One turn moves every row onto another: examples first, then more rows asked
kuzi: [  8.1 -15.1 -20.9 -23.4 -29.8 -30.6   6.7  30.4  -4.8  -2.3 -44.7 -18.2
  -1.7 -24.9 -16.1   2.9  -5.0   5.4  -7.6  15.5  -2.7  22.5 -19.2   1.5
 -23.3 -29.5   7.4]
mego: [ -3.2 -26.4 -26.6 -23.7 -26.1 -17.1  13.0  19.3  -0.5   0.4 -42.7 -20.4
   7.4 -35.3 -12.9  -1.9  -7.6   2.3 -11.8   6.3   0.2  19.8 -18.9   1.6
  -9.3 -30.0  16.4]
rili: [ 21.9 -15.4  25.0  -0.3 -10.8 -15.0  -9.3  27.6   9.6   4.0 -13.2  -6.4
  -3.2 -19.6   5.6   7.7  -3.0 -12.0   4.3   5.4   6.9 -19.3 -38.0 -14.3
 -34.8   2.3 -17.3]
koma: [  5.2 -28.6  18.3  -1.5 -17.0   2.0   3.8  17.9  19.5  -1.9  -7.0 -16.3
   1.9 -36.4   6.3  -5.0  -0.3  -8.0 -16.8   8.9  14.5 -21.8 -22.5 -16.3
  -7.1  10.1  -8.2]
zado: [  5.8 -25.4 -28.6 -27.6 -14.0  -6.7  31.4  19.1  -2.9 -22.0 -18.9 -16.5
   3.9 -35.9   3.3   2.7  -2.1  -2.3  11.0  -4.9  -2.9   2.6 -38.0 -14.4
 -21.9 -28.1  18.8]
ver: [  4.2  -9.7 -26.6 -21.0 -27.6 -24.8   6.4  29.2  -2.9  -1.4 -47.5 -18.2
   0.5 -24.8 -18.2  -1.2  -9.1  -2.7 -10.8  14.0   1.0  20.5 -20.3   4.7
 -17.0 -31.9   8.2]
gogov: [  6.9   5.5  -8.7 -14.5  -4.4  -2.0   5.7  35.3   8.9  11.4 -10.6 -13.8
  22.3 -17.6 -10.4  -4.2 -12.6  -0.7   9.5  29.3  -9.3  29.9 -27.9  17.1
 -18.1  -4.1  -7.0]
ruv: [ 10.6  -1.6  -3.0 -17.3  -7.4  -7.8   7.3  35.4   7.0  10.7  -7.1 -14.2
  20.2 -17.9  -8.4  -0.2  -7.8   8.8  12.8  30.3 -13.3  32.1 -26.4  13.8
 -24.6  -1.6  -7.6]
duf: [ 17.4 -31.0  27.2  -3.3 -10.5 -11.6  -3.7  19.9  11.1   4.9  -8.4  -8.6
   1.7 -27.7  10.2   8.6  -0.8  -4.9   4.8  -0.4   5.4 -19.2 -36.5 -17.3
 -31.1   4.4 -11.3]
Tivel: [ 13.2 -23.7 -23.0 -28.7 -17.7 -16.3  29.3  25.1  -5.6 -23.9 -18.4 -15.8
  -1.9 -30.9   2.8   7.9   1.8   4.6  15.1   0.2  -7.0   5.2 -36.9 -15.9
 -32.0 -26.4  13.9]
lor: [  4.3 -16.3  12.5   2.1 -14.9   5.1   0.0  20.5  20.4  -1.4 -11.5 -14.9
   1.3 -32.7   2.4  -8.7  -5.2 -18.7 -19.8  10.7  18.1 -24.1 -24.4 -12.4
  -3.4   6.9 -10.5]
fure: [  1.4 -18.3  -4.0 -19.1  -5.1   1.3  14.4  24.6  10.5  12.6  -3.0 -16.8
  28.2 -29.0  -3.1  -2.0  -7.1  11.5  11.2  21.5 -13.0  31.2 -25.1  11.6
 -14.7  -0.1   1.3]
neme: [ -1.5 -15.1 -29.3 -21.2 -25.6 -18.1   9.5  23.5  -1.0  -0.1 -46.3 -19.1
   5.0 -30.3 -16.6  -3.5 -10.2  -4.2 -12.7   9.4   2.2  19.2 -20.3   4.5
 -10.0 -32.3  12.6]
tumes: [  6.6 -26.8 -18.4 -25.7 -30.6 -29.9  10.5  26.1  -4.2  -2.0 -41.1 -19.8
   0.6 -29.8 -12.9   4.7  -2.2  12.3  -6.4  12.1  -5.0  23.2 -17.6  -1.4
 -23.1 -27.8  11.1]
Zanuf: [ 16.1   2.3 -30.6 -23.1 -15.9 -16.5  20.8  34.2  -6.1 -24.3 -27.0 -12.8
  -6.0 -20.3  -4.9   3.2  -5.7 -12.3  11.6   7.1  -1.6   2.8 -40.5  -9.4
 -31.9 -31.5   6.8]
gebe: [  9.9  -8.7  12.0   4.4  -4.1   1.3  -8.1  21.1  14.7   6.9 -17.6  -6.8
   4.8 -24.0   3.1  -2.0 -12.2 -30.4  -3.6  -0.9  15.4 -24.8 -40.7  -8.2
 -16.8  -2.3 -12.3]
kazo: [  9.2 -35.2  21.9  -2.3  -7.0  -1.4  -0.2  12.5  14.2   7.1  -8.4  -9.7
   8.1 -34.0  11.2   4.0  -4.0 -10.8   1.2  -6.6   8.3 -21.2 -37.1 -16.1
 -19.9   3.2  -5.6]
nerab: [ 18.6  -4.3  17.6   3.5  -7.7  -9.2 -11.6  27.8  11.4   4.8 -17.7  -5.6
  -1.5 -17.7   1.7   2.3  -9.0 -24.6   0.2   5.2  11.9 -22.3 -40.6  -9.7
 -27.8  -1.4 -17.8]
Pabo: [ 11.8 -29.8  24.4  -3.1 -20.2  -6.6   2.2  22.1  17.1  -4.0  -5.4 -15.6
  -2.6 -32.9   6.7  -0.3   3.7  -0.1 -12.6  13.3  10.2 -19.5 -21.7 -18.7
 -17.1  11.9 -11.4]
Gan: [  8.6   0.1 -36.7 -21.5 -12.4  -6.7  23.3  28.4  -2.7 -22.5 -27.8 -13.8
  -0.7 -25.4  -4.4  -1.5  -9.1 -18.8   7.7   1.9   2.4   0.5 -41.4  -7.4
 -21.3 -32.8  11.1]
zuk: [ 16.6  -5.9  19.2   1.6 -19.8  -9.8  -6.1  31.8  15.8  -4.5 -13.3 -12.7
  -8.5 -21.6  -0.7  -2.8  -1.2 -13.5 -14.7  20.6  14.2 -20.9 -24.7 -13.0
 -19.6   7.8 -19.7]
rozir: [ 17.8 -18.3  25.0  -1.4 -21.5 -12.8  -2.8  29.2  14.8  -5.0  -8.7 -14.0
  -7.9 -25.5   3.8   0.8   3.1  -3.0 -11.8  18.9  10.3 -19.2 -22.3 -17.2
 -23.2  10.9 -17.8]
ropun: [  7.8 -13.8  -0.8 -19.6  -7.7  -5.8  11.5  30.4   8.0  11.2  -3.6 -15.6
  23.3 -23.6  -5.0   1.1  -5.5  14.9  13.4  26.3 -15.1  32.7 -24.7  11.3
 -23.1   0.2  -3.3]
fam: [ -1.6 -11.3  -9.7 -16.9  -2.7   7.2  13.1  23.9  12.2  13.4  -5.9 -16.4
  30.4 -28.8  -5.4  -6.1 -11.8   2.6   7.3  20.7  -8.6  28.6 -26.6  14.9
  -8.5  -2.7   1.7]
Zigog: [  0.8   0.7 -12.0 -14.3  -1.9   5.2   9.2  29.3  11.2  13.1  -9.7 -14.9
  26.9 -22.7  -9.4  -7.6 -14.4  -4.0   6.9  24.4  -7.1  28.1 -28.3  17.7
 -10.2  -4.4  -2.4]
pozu: [  9.9  -4.8  13.0   3.3 -16.4  -0.7  -4.7  27.6  18.3  -3.3 -14.6 -13.5
  -3.9 -25.1  -1.1  -7.7  -5.7 -21.2 -18.5  16.8  18.5 -23.3 -25.7 -10.6
 -10.4   5.8 -16.4]
Ketef: [ 18.4  -9.8 -23.8 -26.4 -18.6 -21.1  23.8  32.6  -7.2 -24.9 -22.5 -13.9
  -6.8 -23.1  -0.6   7.6   0.0  -0.4  15.4   6.1  -5.8   5.1 -38.7 -13.6
 -37.6 -28.0   7.9]
rab: [  5.7 -24.0  14.1   1.1  -3.7   5.3  -2.9  13.3  16.0   7.9 -13.0  -8.8
   9.5 -32.1   7.5  -1.5 -10.1 -23.1  -3.4  -6.9  14.0 -24.1 -39.5 -11.3
 -12.9  -0.1  -6.3]
toz: [  0.6 -31.8 -21.0 -25.7 -28.7 -23.1  13.7  20.8  -1.8  -0.9 -40.2 -20.5
   5.3 -35.0 -11.1   2.1  -3.6  10.5  -8.8   7.8  -3.4  21.9 -17.7  -1.2
 -15.9 -27.8  15.6]
zif: [  3.2 -13.3 -35.1 -23.7 -11.4  -1.8  28.6  20.8  -1.4 -21.4 -23.6 -15.3
   4.2 -32.9  -0.5  -1.4  -7.7 -13.9   7.4  -4.4   1.6   0.5 -39.8  -9.8
 -16.2 -31.1  17.3]

rab goes to kazo
zado goes to Tivel
ver goes to neme
And these:
fam goes to fure
zuk goes to pozu

